A single turn carries every row of the set below to another of its rows. Some are shown first; where does it send the rows asked next?
Z_214: [ 37 -27  17  -7  34  28 -24  -3   2  40   2   2 -17  39 -27  12  30]
Z_148: [ 50 -12 -23  -7  52  23 -20 -12 -23  22  22 -28 -14 -31 -15 -16  -2]
Z_776: [ -3 -20 -15  41  11  -8  -4 -48  11 -23  21 -21  -4  22 -38   3 -17]
Z_620: [ -4 -24  -9 -26 -59   8  -1  -4   0   0 -19   3  11   1  21  26   0]
Z_610: [ -2  -9 -40  -8   6  15 -11  -2 -22  38  30 -29   1 -14 -66   0 -12]
Z_323: [ 49 -55 -17 -10   9 -14   1  -5 -17  43  -9  43 -30  23 -25  -9  24]
Z_701: [-13 -19  14 -24 -41  15 -20  20   8  11 -33 -16 -21   3   9  -9  33]
Z_31: [ 44 -11 -12  -9  45 -39  -5 -45 -12   4 -38  -2  -6  16  -4  15  13]
Z_502: [ 19 -26  -6 -22  -4  32  -3 -30  33   4  23   0 -36  42 -28 -48 -11]
Z_34: [  8 -56 -18 -10 -37   1 -22  30  24   4 -14 -20   4  21 -29  25  -6]
Z_823: [ 23  -3  20 -29   9 -14  -9 -22 -19  41  12  15 -32   5  20 -12  31]
Z_307: [ 21  -7  -7  12  -4   3   2 -10 -33  28   1  53 -16  10  19  16  25]
Z_797: [  0 -39 -36 -45  25  39   4 -30  -1  11 -39  45 -22 -17 -39 -16  -9]
Z_365: [ 13 -31  13 -40 -28 -12 -22  14  -1 -40 -57 -13  -4  -1 -18  -4  -7]
Z_815: [  9 -32  10 -48   3 -18 -15  15  -3 -44 -52 -15 -17 -15 -21   6 -11]
Z_754: [ 10 -25 -43 -25 -11  44  20 -42   8  -1  -4 -40  14 -14 -39 -28  -2]
Z_742: [ 15 -31 -50 -48   6  43  -2   5   4  26   3   9 -11 -22 -61   9  -8]
Z_406: [  8   0 -29   5  26  10 -53 -19 -26  -9 -52 -27  -3  -8   0 -22 -29]
Z_825: [ 54 -50 -40 -12   9  -3   9   5 -25  30  -9  27 -38  29 -36 -19  24]
Z_788: [  6   6 -44  14  13  -7 -27 -25 -35  36 -17 -46   8   2 -31 -19  -7]
Z_993: [ 11 -64 -28  -1 -23  10 -26  31  -3  -1  -4 -25   0  29 -31  25 -13]
Z_403: [  8   3  -7  36   4 -12  -6 -34  24 -25  32  -9 -10  16 -43  -3 -13]
Z_621: [  4 -27  -5  -9   0   0  20 -16  -3 -39   2  18 -52  -9 -60 -50  -4]
Z_187: [ -7 -22  24  21 -10  16 -11   9   1   4 -37 -23  11  -1 -41  35  20]
Z_316: [ -2 -45  -6 -51 -35 -11   2   8  -2  -3 -16   6 -17  17   1 -33 -46]
Z_178: [ 15  10   1 -11 -29  11   1 -43  20 -19  39  -1 -24 -13   6 -13  -8]
Z_117: [ 27  16 -10  45 -12  -8  20 -28  -1 -25 -24   4 -10 -33 -31   2  -4]
Z_324: [ 42  -1   1  -9  32 -48  -8 -29 -24  16 -31  15  -1  26  -7   5  18]
Z_968: [ 21 -26   6   5  -9   8   2 -26   7 -42  12  28 -47  -8 -49 -47  -9]
Z_997: [-15 -23 -14 -13  38  26 -30 -32 -19 -22 -47  27 -22 -18 -13 -28 -36]
Z_284: [  4  12  -1  32 -24  37  -7  -7  13 -23  14  17 -40  -5  -8 -19  20]
Z_780: [ 49  -7 -18 -14   1 -39  10  -2 -35   5 -23  35 -18 -17  10  -7 -30]
Z_532: [-14  -9 -53  15  10  32   9 -14  18 -17 -49 -15  -7 -14 -13 -44  -6]
Z_303: [-25 -47 -17 -47  17  24  13   1 -42  15 -13  13  26   1 -22   4 -17]
Z_908: [ 32  -3 -46 -11  58  37  -4   2 -20 -11  -2  35 -13  -8  -3 -10 -18]
Z_484: [-33 -40  -4  -2  32  -2 -14  15 -36  32 -33 -27   2 -20  -8 -18  -4]

Z_797 -> Z_997
Z_780 -> Z_117
Where do these go?
Z_307 -> Z_284
Z_815 -> Z_31
Z_365 -> Z_324
Z_484 -> Z_148

